In the data rows, 128 means zero.
Some points:
[129 201 121  81 156 125 128 195 154 151 118  88 156 198 181 155 139 109  94 128 108 162 161 183 187 152 136 141 103 110  84 149 130 112 143 190 115 147  96 104 130 116 104 167 136 127 155  93]
[ 99 165 152 128 125 151 145 172 176 100 155 126  78 102 143  94 126 111 144 144 116  66 137 116  87 116 110  63  57  55  53  84  80 166 126 123 136 138 162 121 102 137 154  87 118 155  86 122]
[134 131 142 170 124 133 135 178 116 215 115 120 109 136 120  17 119 139 162 138 178 164  92 120  89 138 142 155 149 129 135 169 138 129 108 105 132 110  99 102 158 158 193 143 150  90  56 107]
[170 170 137 108 137 108  96  81  96  75 150 106  96 108  90  54 108 114 133  58 127 126 100 144 144 136 166 132 130  74 171  91 150 135 154 114 127 105 138 134 142 124 104  91 128 160 163  99]
[162 107  88  99  99  73 174 134 149 128 157 139 119 143 153 118 103 120 109  76 108 177 149 108 113 165  94  96 122 125 147 184 167 123 107 117  98 163 162 105  95 115 142  83 139 121 123 136]
[103  98 163 135 136 140 100  93 167 137 121 103 141 125 195 158 201 172 150 164 112 127 160 176 132 105 148 118  95 130 159 158 160  96  92  77  88  89 217 143 102  97 134 138 146 144 148  93]
[131 143  93 138  82 151 115  92 118 103 103  86 167 102 161 136 131 130 114  89  93 107 121 163 116 180 158 165 121 100  92  98 104 130 165  96 135 131 134 125 116 121 127  79  84  71 102 126]
[147 133 116 154 147 131 170 120 170 129 176 120 101  55  96 154 116 142 157 177 167 168 130 103 139 142 147 116  96  79 124 128 138 193  89 134  98  81  78 121 142 135 156 144 141 110 122 122]
[139 133  56 110 140 113 136 135 134 138 163 123 129 161 153 125 141 141 194 142 159 169 142 127  87  73  81 113  87 122 127 157 113 171 152 154 197 196 162 161 110 126  74 124 116 138 190 153]
[104 104 115 153 134  94 135  71  96  98  65 157 131 112 104 118 151  98  73 115 121 103  99 169 160 120 178 144  81 103  89 170 167 202 165 138 167 168 136 110 166 119 107 123 135 110 102 131]
[163 116 135 186 170 141 168 161 141  91 113 132 124 150 143 163  83  49 128 101  64  80 117 113  81 131 179 161 132 180 146 139 138 132 124 215 159 140 179 133 114 120 163 143 122 123 108 103]
[137 158 116 127 141 152 139  98 135 153 102 113 129 127  64 133 145 116 146 154  92 111 155 105  76 151 161 136 121 112 131  97 120 121  98  50  88  91  65 127 107 107 129 201 159 187 165 156]
[120  81 105 102 167 167 172 196 123 128  98  89  82 153 152 107 127 164 104  90 114 137  55  96 169 151 157 159 116  98  76 128  89 105  83  67 112  92 132 136 178 138 131 170 104 149 143 121]
[144  94 151 147 141 206 157 128 138 201 137 161 132 117 138 104 146 162 132 150 119 136 181 152 182 134 127 152 163 107 114 102 103 144 126 172 181 203 157 196 180 116  89 162 139 156  93  84]
[ 99 125 170 165 137  91 151  76 125 164 141 166 141 145 113 175  77 184 166  98 133  92 163 126 133 111 102 104 112  95 109 172 106 123 159 143 107  96  98  84  96  76 104  99 100 134 145 136]
[ 99 111 160 165 132 131 105 136 184 145 107 134  94  97 148 167 212 136 115  62 138  95 111 111 117  91  74 160 113 103 203 164  65 120 173 163 130 143 100  66 174 102 150 139 146 165 157 164]
[ 59 120  98  90  90 134 161 172 122 163 108 112  90 137  92  98 140 180 105 151  97 137  75 128 110 135 143 138  94 176 147 109 146 121 146 154  83 181 116 100 111 169  62 129 113  95 120 111]
[114  80 103 135 163 138 131 156  89  85 115  88 135 110 171 147 111 101 126 107 145  71 149 120 109 145 170 150 185 159 155 131  82 152  92  66  81 130  74 123  82  88  96  45 148 139 121 108]
[105 105 113 125  87 102 164  46  97  90 116 113 142 133 155 141 121 136 125 116 144 139 113 134 114 145 100  97 193 129 103 122  68 105 142 121 111 159 153 119 168 130 191 186 167 170 159 138]
[133 112 100  85  92  88 166 110 113 111 140 113 102 150 108 124 158 103 159 216 143 107 121 122 144 104 142 223 170 172 209 159 149 150 128 120 140 111 136 137 133  95 144 104  87 168 145 116]
[122 113  95  70  51 123 101 107  90 125 137 126 174 188 190 133 137 147 137 127 106  98 125 116 152  51 153 100 127 154 138 107 140 136  41 128 177 103 120  85 121 122 119 195 169 113 125 140]
[181 126 128 161 113 131 105 177  94 137 139 193 171 104 125 119 165 119 104 140 121 153 157 127 137 125 158  61 124 113 136 121 110 123 139 114 108 123 100 126  78 148 200 146 115 193 152 190]
[180 207 192 126 150 151 135 102  97 129  61  73 125 121 109 105 103 125 130 133 130 160 165 157 173 143 114 135 112 167 138 116  95 166 104 138 124 159 164 160 130 109 130 109  83  71 152 152]
[146  86 132 114  69  52 106 136 178 201 151 149  89 149 113 160 185  56  83 142  47  84 186 120 176 157 113 121 131 152 142  78 140 116 105  77 130 115 189 166 200 147 134 135 167  79 152  45]
[117 144 157 136 118  97  96 115 116 130  94 113  93 133 155 122  94 178  50 113 169 170 110  87  48 107 135 129 138 135 117  82 120 132 104 155 196 133 127 157 150 109 165 106 135 171 161 160]
[109  83 136 145 107 116  89  67 109 116 107 153 145  96  75  90 103  82 108 200 148 105  96 149 141 158  76 120  46 118 151 139  80  82  79 112 132 108 125 135 128 127 161 163 163 144 153  84]
[ 97  93 125  84 156 171 127 136 128  74 116 115 107 161  85 154 140 165 119 151 139 153 185 173 102 116  65  96 141 144 171 201 142 166 209 153 160 124 118 142 151 111 183 103 138  90 132 109]
[231 132 126 118 106  86 122 107 175 122 127  62 113 149 124 111 140 136  83 155 147  99 129  87 145  75 142 137 131 154 128 138 127  98 179 119 137 115 150 127  91 125 110 165 157 126  82  83]
[101 111  78 158 146 153 113 115 156 115 148 161 198 177 149  79 136 115  65 111 107 116 113  86 163 150 150 102 148 115 160 121 105 130 109 141 118  99 134 153 119 102 116  78  88 124  73 148]
[140 105 139  96 178  87 192 136 192 109 169 164 194  83  98 144 175 138 204 164 144 168 134 152  89 129 120 144 122 167  98  61  85  62 118 132 101  81  94 119 133 122 111  84 130  94 136 129]
[ 88 159 105 135 120 124  86 105 107 132 157 150 100 118 126 173  86 149 168  87  78 157 128 129 125  78 126 172  90 149 117 133  84  86 128 111 131 159  76 156 144 178 164 122  76  90  64  75]
[106 181  96 143 134 150 145 186 173 135 114 191 118 109 142 121 100 144 101 112 192 105 128 195 132 106 145 112 215 137 167 161 145 120  90 106 127 143 117 164 152 104 126 169  90 110 129 114]
[134 142 134  58  89 133  96 146 162 177 119 170 159 127 122 186 146 175 155 123 152 126  43 124 163 163 132 127 130  89 127 112 126 121 122 147 178 176 130 150  64  80 102  92 124 114 109 173]
[106 112 194 172 149 147 153 108 107  92 157 169 141 211 163 149 120  94 143 151 163 162 165 158 163 159 166 134 110 114 130 101 140 125 133  93 120 127 106 105 103  90  95 140 141 113 113 106]
[123 166 164 178 128 109 102 153 144 122 151 155 110  97 147 106 133 166 143 160 185 165 151 104 151 193 119 149 120 163 142 157 139 104 153  98 176 118 124  60 149  78 115 124  82 138 130 181]
[ 89 104  77 112  90 117  97 155 123 137 155  34 103 105  45 153 116 115 144  72 150 151 177 198 158 141  97 109 145 164  53 115 160 163  91 179 131 122 114 148  89 103 111 133  83 149 137 123]
[106 146 126 174 127 172 152 129  70  96 120 145 144 146 127 161 168 153 164 115 137 142 134  97 142 140 114 160 155 146 124 150 138 133 118 152 121  95 160 178  84 174 148 131 186 154 122 142]
[128 112 182 149 174 179 144 124 156 115 137 144 148  85 131 113 139 106 124 128  94  99  78  48 118 109  95 113 182 125 129 130 175 175 164 128 126 140  97 105  72  91 135 157 139 114 195 105]
[ 83 113 105 137 176  72 101 148  88  85 145 106 111  99  62 114 103 156 148 138 130 102 119 107 136 115 138 126 138  64 118  66  92  97 150 140 142 150 187 105 111 126 168 142 161  81 109 111]
[119 111 154 111 120 133 176 146 160 204 229 159 180 163 120 111  65  92  61  87 159 108 135 174 111 110 122 143  90 109 120 131 127 154 187 143 111  86 117 137 119 135 162 143 118 122 176 143]
[125 113 179 108 105 111 109 118 133 118 117 149 110  66 101  93  77  33  86 108 128 136 158  94 113  60 121 126 130 145 167 160  98 105  98  88  69 113 163 154 145 143  82 162 145 106 112 174]
[183 143 191 146 100 108 128 147 170 112 169  65 164 149 102 144  91 159 183 164  92  93 124 143 167 127 151 124 142 112 136 141 163 133 109 127  92 161 138 213 189 210 111 124 156 123 183 192]
[129  88  67  94 134 117 114 134 131  77  60 138 134 119 162 124  79  89 166 118 187 173 163 122 164 100  95 128  83 117 119  73 189 148 153 110 110 123 117 116 130 199 147 141 171 172 135 140]
[132 168 107 147 178 201 177 154 105 174 127 106 127 126  97 165 122 140 147 124 164 123 135 151 123 125 174  80 112 167 141 139 155  81 139 127 151 162 171 106 151 173 123  99 159 146 144 152]
[130 126 149  89 116  86  59 100 116 127 132 153 153 109 173 148 166 164 173 148 135 113 123  96 112 197 205 148 176 144 158 132 134 190 193 148 118 123 120 119 112 190 147 166 112 129  86 107]
[138 151 128 128 136 169 120 121 167 128 132 150 138  94  98 120  67 108 103 128  75 162 130 174 149 150 127 162 192 127 134 125 113 154 157 122 152  93 107  48  79 138 121  94 166 202 129 168]
[113 139 162 157 143 148 137  85 118 137 117 102 193 173 119 189 144 121 106 138 173 161 130 117  84  81  85  93 158  91 131 129 120  96 104 113 128 137 124 101 123 164 112  77  32  94  76  83]
[115 106  63 128  94 139  89 134  85 122  92 127 184  98 139 107  93  99 141 139 125 131  94  52  71  97 107  61 163  98 113 139 171 153 181 154 143 111 152 153 167  81  96 108 101 141 101 114]
[179 104 130 113  89 130 112 148  67 117  65 113  20 126 162 101 153 153  97 161 127 147 145 135 124 134 149 117 147 105  77 118 121  59 110 180 122  93  92 110  88 127  98 107  96 101 133 167]
[108 177 119  68 173 137  85 101 113 131 131 149  87 145 104  86 143 105 127 108 118 107 112  88 115 169 126 176 130 165  55 165 153  42  95 154 131 184 116 128 186 197 112 119 118 106 144 157]
[107 159 149 127 153 118 162 161  98 115 132  93 106  94 151 142 128 139 109  78  63 123  86 153 116 141  54  71  96 163 167 133 194 130 128 129 177 115  74 157 122 138 120 141 101 127  72 139]
[200 149 133 171 136 120  75 107  84 140 147 184 117 173 161 142 187 129 144 156  95  94  70 126 103 123  68 156  91 185  79  69 163 147  96 117  30  92 136 123 169 122  82 126 177 106 136 134]
These points spread out most along one direction. Take the direction at right angles to it along which they spread out most. Go by this last direction. How many in every 100 of the points above lie lower along it than each point below? Answers are rounded to whole numbers. More than half of the points above lie lower than the first one.
[ 99 111 160 165 132 131 105 136 184 145 107 134  94  97 148 167 212 136 115  62 138  95 111 111 117  91  74 160 113 103 203 164  65 120 173 163 130 143 100  66 174 102 150 139 146 165 157 164] --> 10
[140 105 139  96 178  87 192 136 192 109 169 164 194  83  98 144 175 138 204 164 144 168 134 152  89 129 120 144 122 167  98  61  85  62 118 132 101  81  94 119 133 122 111  84 130  94 136 129] --> 21
[231 132 126 118 106  86 122 107 175 122 127  62 113 149 124 111 140 136  83 155 147  99 129  87 145  75 142 137 131 154 128 138 127  98 179 119 137 115 150 127  91 125 110 165 157 126  82  83] --> 58
[114  80 103 135 163 138 131 156  89  85 115  88 135 110 171 147 111 101 126 107 145  71 149 120 109 145 170 150 185 159 155 131  82 152  92  66  81 130  74 123  82  88  96  45 148 139 121 108] --> 13
[200 149 133 171 136 120  75 107  84 140 147 184 117 173 161 142 187 129 144 156  95  94  70 126 103 123  68 156  91 185  79  69 163 147  96 117  30  92 136 123 169 122  82 126 177 106 136 134] --> 54
[131 143  93 138  82 151 115  92 118 103 103  86 167 102 161 136 131 130 114  89  93 107 121 163 116 180 158 165 121 100  92  98 104 130 165  96 135 131 134 125 116 121 127  79  84  71 102 126] --> 69
[129 201 121  81 156 125 128 195 154 151 118  88 156 198 181 155 139 109  94 128 108 162 161 183 187 152 136 141 103 110  84 149 130 112 143 190 115 147  96 104 130 116 104 167 136 127 155  93] --> 94
[106 112 194 172 149 147 153 108 107  92 157 169 141 211 163 149 120  94 143 151 163 162 165 158 163 159 166 134 110 114 130 101 140 125 133  93 120 127 106 105 103  90  95 140 141 113 113 106] --> 17
[106 181  96 143 134 150 145 186 173 135 114 191 118 109 142 121 100 144 101 112 192 105 128 195 132 106 145 112 215 137 167 161 145 120  90 106 127 143 117 164 152 104 126 169  90 110 129 114] --> 62
[123 166 164 178 128 109 102 153 144 122 151 155 110  97 147 106 133 166 143 160 185 165 151 104 151 193 119 149 120 163 142 157 139 104 153  98 176 118 124  60 149  78 115 124  82 138 130 181] --> 27
[106 146 126 174 127 172 152 129  70  96 120 145 144 146 127 161 168 153 164 115 137 142 134  97 142 140 114 160 155 146 124 150 138 133 118 152 121  95 160 178  84 174 148 131 186 154 122 142] --> 40
[133 112 100  85  92  88 166 110 113 111 140 113 102 150 108 124 158 103 159 216 143 107 121 122 144 104 142 223 170 172 209 159 149 150 128 120 140 111 136 137 133  95 144 104  87 168 145 116] --> 35
[109  83 136 145 107 116  89  67 109 116 107 153 145  96  75  90 103  82 108 200 148 105  96 149 141 158  76 120  46 118 151 139  80  82  79 112 132 108 125 135 128 127 161 163 163 144 153  84] --> 15
[104 104 115 153 134  94 135  71  96  98  65 157 131 112 104 118 151  98  73 115 121 103  99 169 160 120 178 144  81 103  89 170 167 202 165 138 167 168 136 110 166 119 107 123 135 110 102 131] --> 67
